Here are some points, one per row:
[-0.5 -0.8  0.6  0.3  0.7  1.2 -1.2 -1.1 -1.0  0.0  0.5  0.1  2.3 -1.3  1.3 -1.7  1.4 -1.0  0.6
 -1.0 -0.7  0.9  0.7  1.3]
[-0.9  0.0  0.2 -0.2  2.5  2.0  0.1  0.1 -0.4 -0.5 -1.5 -0.2 -1.5 -0.1 -0.7  1.2 -0.8 -0.3  0.1
 -0.1 -1.6 -2.0 -0.9  1.7]
[-0.7  0.9  3.8 -0.5 -0.2 -0.9 -0.8  0.2 -0.8 -0.6 -0.1 -0.6 -0.9  4.2  1.7  0.7 -0.3 -0.4  0.1
  0.7 -0.7  1.7  1.1 -1.0]
[ 0.7 -0.3 -0.9 -1.1  0.2 -0.2  2.4 -0.6 -0.4  1.2  0.7  0.8  0.0 -0.2 -0.5 -0.1 -0.5  0.9 -1.2
 -0.7  0.2  1.1 -1.0 -0.9]
[-0.8  1.1  3.4 -1.4 -0.9 -1.0 -0.8 -0.8  0.0 -0.7 -0.8  0.0 -2.4 -1.0 -1.1 -0.7 -1.0 -1.3 -0.5
 -1.4  0.3  2.0 -0.7 -0.2]
[ 0.6  0.2 -0.2  2.5 -0.2 -0.8 -1.0 -0.4  0.3 -1.1 -0.5 -0.5  1.8 -0.5 -0.6  0.3 -1.3 -0.2 -0.9
  0.4 -1.3  0.2 -0.9  0.5]
[-0.7 -0.2 -1.0 -0.8  1.7  0.9  2.3 -0.5  0.6 -0.6  1.3  1.9  0.4  0.2  0.1 -0.4  0.2  0.6 -0.2
  0.3 -0.1  1.7  0.0 -0.2]
[ 0.0 -0.2 -0.4 -0.2  0.4  0.2 -1.4 -0.4 -0.5  0.5  1.3 -0.4  0.5 -0.6  0.0 -0.8 -0.7 -0.7 -0.4
  0.6 -0.6 -1.0 -1.0 -0.4]
[-0.1 -0.8 -1.0  2.0 -0.1  0.0 -0.7  0.1  0.0  1.7 -0.6 -0.9 -2.6 -0.9 -0.4 -0.5 -0.6  0.8  0.3
 -0.3 -0.2  1.7  0.4 -0.7]
[-0.4  0.6 -0.9  2.5 -0.9 -1.5 -0.2 -0.8 -0.3  0.7  0.1 -0.9 -1.9 -0.3 -1.2 -0.1  1.0 -0.9 -0.9
  0.7 -1.2  1.1 -0.4  0.1]
[-1.0 -0.3 -0.8  2.4  0.2 -0.1 -1.0 -0.1  0.9 -1.1 -0.2 -1.0 -2.2 -0.2 -1.0  0.0 -0.5  0.7  0.2
 -0.8 -0.6  1.0  2.2 -0.4]
[-1.5 -0.7 -0.5  0.6 -1.0 -1.0 -0.6 -1.1 -0.1  0.1 -0.3 -0.4 -0.9  0.9  4.4  2.9 -0.9  0.5 -0.7
 -0.5 -0.2 -1.4  1.8  1.8]
[ 0.1 -0.6 -1.4  1.7  0.5  0.3 -1.3  1.0 -1.0 -1.0 -1.2 -0.4 -0.9  0.1 -0.3 -1.0  0.0  0.3  0.1
 -0.7  0.6  2.1 -0.1 -0.3]
[-0.1  0.0  0.4  0.2  1.1 -0.2 -0.9  0.8  0.0  1.4  0.2  1.9  0.5 -0.6  0.7 -0.8 -0.9 -0.5  0.0
 -1.0 -0.6 -2.0 -1.2 -1.2]
[-0.3 -1.4  0.2  0.8  0.0  1.1 -0.9 -0.2 -1.3  0.4 -1.4  1.2  1.6  0.2 -1.2  1.4 -0.1  0.0 -0.8
  0.7  0.1  1.6 -0.7  0.1]
[ 0.0 -0.4 -0.3 -0.7 -0.9  1.3  2.7 -0.5 -0.1 -0.9  0.5  0.2  1.1 -0.1  0.0 -0.4 -1.1  1.0  0.5
 -0.8  0.2  0.0 -0.4 -1.2]
[-0.2 -1.0  0.6 -0.9  0.5  0.2  2.9 -0.3  0.5  0.2 -1.2 -2.0 -0.3 -0.9  0.3 -0.6  0.3 -0.2 -0.7
  1.0 -0.6  0.7  1.2  0.0]
[-0.5  0.5  0.5 -1.5 -1.1 -0.1 -1.1  0.6  0.5 -0.3 -1.6 -0.4 -0.7 -1.2 -0.5 -1.1 -0.7 -0.1  0.9
  1.4  1.8 -0.6 -1.1  0.9]
[ 0.6  2.1  2.9 -0.6 -0.4 -1.0 -0.5 -0.3 -0.1  0.0 -0.5  0.1  0.5 -0.7 -0.8 -0.7  2.6  5.3  0.6
  0.7 -0.5 -1.5  0.1  0.8]
[-0.3 -0.5 -1.0 -1.6 -0.3 -1.6  0.5  2.9 -0.6  1.1  3.1  1.4  0.4  0.1 -0.5 -0.4 -0.2 -0.3  0.5
 -0.3 -0.7  0.2  2.1  1.1]
[ 0.3 -0.6 -1.0 -1.2  0.2 -0.8  2.5 -0.3  0.2 -0.5  0.0  0.1  1.2  0.4 -0.4 -0.4 -0.1 -0.4  0.8
  0.3 -0.6  0.8 -0.5  0.5]
[ 0.1 -0.3  1.0 -0.4  1.5  2.0  0.7  0.4  1.3  0.8  1.9  0.7  1.2 -0.1  0.2  0.0 -0.5 -0.4  1.4
  1.1 -1.1  1.5 -1.1  0.2]
[ 1.0 -1.2 -0.9 -1.9 -0.1 -2.0 -0.9 -0.6  0.2  0.2 -1.3 -0.5 -1.3  2.4  0.1 -0.3  0.6  0.0 -0.9
  0.0 -0.2 -1.3 -0.9 -0.1]
[-0.2  0.3 -0.1  0.2  1.2  2.2  3.6  1.3 -0.2 -0.3 -0.9 -0.8 -2.3 -0.5  1.3  1.6  1.4 -0.6 -0.2
 -0.4  0.6 -1.5 -1.8  1.7]
[-0.3 -0.3  0.4 -0.7 -1.4 -0.8  1.6  3.5  0.5  0.2  0.3 -0.7  1.2 -0.3 -0.5 -0.1  0.1 -0.4 -0.9
 -0.7 -0.6 -0.5  2.0 -0.6]
[-1.0  1.0 -0.6 -1.1 -1.1 -0.3 -1.1 -0.5 -1.6  0.6 -0.2 -0.1 -0.1 -1.0  0.2 -0.1 -0.2  0.5  1.4
  2.0  1.4 -1.2 -0.3 -1.3]
[ 1.0 -1.6 -1.0 -2.1 -2.3  0.4 -1.5 -0.3 -0.5 -1.0  0.0 -1.1 -1.2  0.0  0.7  1.1  1.3  0.2 -0.2
 -1.1 -2.0 -1.2 -1.4 -0.5]
[-0.7 -0.1 -0.2  0.0 -1.2 -1.3 -0.5 -1.2  0.1 -0.1  1.3  0.9  0.2  0.1 -1.0  0.6  0.6 -0.4  2.5
  0.3  1.6 -0.9  0.1 -0.3]
[ 0.4  0.0  0.1 -0.3  0.5  2.7  0.5 -0.7  1.1  1.1  0.9  2.2  0.7  0.7 -0.6  0.4  0.0  0.0 -0.7
  0.0  0.7  1.2  0.1 -0.3]
[ 0.1 -0.3 -0.3  3.9 -1.5 -0.6  0.0 -0.1 -0.2  0.1 -1.9  0.3  0.8  0.2  0.3 -0.6 -0.3  0.1  1.8
 -0.4 -0.9  0.1 -0.6  0.2]
[ 0.6 -0.9  0.1  1.9  0.3 -1.5 -0.4  0.2 -0.8 -0.9  1.1  1.1  0.0 -0.8  0.7 -0.7 -0.6  0.3 -0.5
  1.1  2.0 -1.7 -0.3 -0.1]
[-0.6  0.6 -0.3  2.7  0.1 -0.2 -0.5 -0.1  0.3  0.1 -0.1 -0.8  1.2 -0.3 -0.6  0.1  1.2 -0.2 -0.6
 -0.7  0.2  0.9 -1.1 -0.5]
[-0.4  0.4  0.4  1.9  0.8 -0.9 -1.0 -0.2  0.1  0.5  1.2  0.0  1.3  0.3 -0.9  0.8  0.1 -0.3 -0.4
 -0.4  0.0 -1.8 -0.7 -1.1]
[ 0.2  0.4 -0.5 -1.3  1.7  1.3  1.2 -0.2 -0.2  0.3  1.4 -1.0  1.9 -0.6 -0.4  0.7 -0.7  0.5  0.1
 -1.1 -0.1  1.6 -0.1  0.4]
[-0.6 -0.5 -0.5 -0.6  2.1  1.8 -0.3 -0.8  0.9  0.0 -1.6 -0.7  0.0 -0.1  0.2 -0.6  1.5 -0.8 -0.6
  0.3  0.2  0.5  2.1 -1.7]
[ 1.1  3.8  0.5 -0.9 -0.9  0.0 -0.7 -0.1  0.0 -0.1 -0.6 -0.9 -0.8  4.2  2.3 -0.4  0.0  0.0 -0.6
 -0.7  0.1  1.1 -1.1  0.7]
[ 1.0  0.1 -0.3 -0.8  1.7  2.1  0.4 -0.3 -0.8 -0.1 -0.9 -0.9 -1.9  0.2 -1.4 -0.8 -0.4 -0.2  0.1
  0.0  0.3 -1.8  3.0  0.4]
[ 0.8 -0.4 -0.2  2.4 -1.2  0.4 -1.1 -0.7  1.6  0.0  2.0  0.2  0.0  0.2  0.2 -0.9 -0.1 -0.5  0.0
  1.0  1.1 -1.6 -0.1  0.8]
[ 0.3  0.2 -0.3 -0.7  0.3  0.4  2.0 -0.7 -0.9 -1.4  0.0  1.1  1.2  0.3 -0.6 -0.7  0.0 -0.6  0.1
 -0.2 -0.6  0.2  0.1  0.1]
[-1.2 -0.3  0.3 -1.5 -0.4 -1.0 -1.6  0.8  1.3 -0.5  0.4  0.3  0.5 -0.8  0.1  0.2  0.7  2.1  0.3
  1.3  1.6 -0.5 -1.2 -0.5]
[ 4.0  1.6  0.1 -1.3 -0.1 -1.2 -1.4  0.0  0.5 -0.6 -0.3 -0.2 -1.3 -1.6  1.9  3.1  0.1 -0.7  0.4
 -0.3 -0.1  1.8  1.8 -0.4]
[ 0.4 -0.9  0.5 -1.0 -0.6 -1.5 -0.5 -0.2 -0.1  1.0 -0.7 -1.9  0.4  0.1 -0.8  0.6 -0.3 -0.4  1.3
  0.1  2.7 -1.2 -0.8  0.0]
[-0.2  0.3 -0.7  0.3  0.5  0.5 -1.3  0.2  0.7 -0.5  0.6  0.7  0.7  0.2 -0.3 -0.4 -0.2 -1.0 -0.8
 -1.1  0.4 -1.6 -0.4  0.3]
[-0.3  0.5 -0.5 -0.9 -1.9 -0.8  1.6  2.2  0.4  0.3 -0.4  2.0  1.3 -0.4 -0.5 -0.3 -0.3 -0.6 -1.1
  0.5 -0.2 -0.2  2.1  0.4]
There is one direction along which these points spread out most. Take the direction at right angles to it along which they spread out most. Then take the direction at right angles to both along which they spread out most. Go by this last direction. For each point below, how far along it does it lie, from 0 to 99? 50 is the average, and the first point above lies past it. One standard deviation of the points above along it is 16.
[-0.4  0.6 -0.9  2.5 -0.9 -1.5 -0.2 -0.8 -0.3  0.7  0.1 -0.9 -1.9 -0.3 -1.2 -0.1  1.0 -0.9 -0.9
  0.7 -1.2  1.1 -0.4  0.1] 74
[-0.3  0.5 -0.5 -0.9 -1.9 -0.8  1.6  2.2  0.4  0.3 -0.4  2.0  1.3 -0.4 -0.5 -0.3 -0.3 -0.6 -1.1
  0.5 -0.2 -0.2  2.1  0.4] 30
[-1.0 -0.3 -0.8  2.4  0.2 -0.1 -1.0 -0.1  0.9 -1.1 -0.2 -1.0 -2.2 -0.2 -1.0  0.0 -0.5  0.7  0.2
 -0.8 -0.6  1.0  2.2 -0.4] 82
[-0.5  0.5  0.5 -1.5 -1.1 -0.1 -1.1  0.6  0.5 -0.3 -1.6 -0.4 -0.7 -1.2 -0.5 -1.1 -0.7 -0.1  0.9
  1.4  1.8 -0.6 -1.1  0.9] 32
[ 0.4  0.0  0.1 -0.3  0.5  2.7  0.5 -0.7  1.1  1.1  0.9  2.2  0.7  0.7 -0.6  0.4  0.0  0.0 -0.7
  0.0  0.7  1.2  0.1 -0.3] 53
[-0.2  0.3 -0.7  0.3  0.5  0.5 -1.3  0.2  0.7 -0.5  0.6  0.7  0.7  0.2 -0.3 -0.4 -0.2 -1.0 -0.8
 -1.1  0.4 -1.6 -0.4  0.3] 48
[ 0.8 -0.4 -0.2  2.4 -1.2  0.4 -1.1 -0.7  1.6  0.0  2.0  0.2  0.0  0.2  0.2 -0.9 -0.1 -0.5  0.0
  1.0  1.1 -1.6 -0.1  0.8] 48
[-0.7  0.9  3.8 -0.5 -0.2 -0.9 -0.8  0.2 -0.8 -0.6 -0.1 -0.6 -0.9  4.2  1.7  0.7 -0.3 -0.4  0.1
  0.7 -0.7  1.7  1.1 -1.0] 50
[-0.5 -0.8  0.6  0.3  0.7  1.2 -1.2 -1.1 -1.0  0.0  0.5  0.1  2.3 -1.3  1.3 -1.7  1.4 -1.0  0.6
 -1.0 -0.7  0.9  0.7  1.3] 58
[ 0.1 -0.3 -0.3  3.9 -1.5 -0.6  0.0 -0.1 -0.2  0.1 -1.9  0.3  0.8  0.2  0.3 -0.6 -0.3  0.1  1.8
 -0.4 -0.9  0.1 -0.6  0.2] 69
[-0.1  0.0  0.4  0.2  1.1 -0.2 -0.9  0.8  0.0  1.4  0.2  1.9  0.5 -0.6  0.7 -0.8 -0.9 -0.5  0.0
 -1.0 -0.6 -2.0 -1.2 -1.2] 40
[-1.5 -0.7 -0.5  0.6 -1.0 -1.0 -0.6 -1.1 -0.1  0.1 -0.3 -0.4 -0.9  0.9  4.4  2.9 -0.9  0.5 -0.7
 -0.5 -0.2 -1.4  1.8  1.8] 56
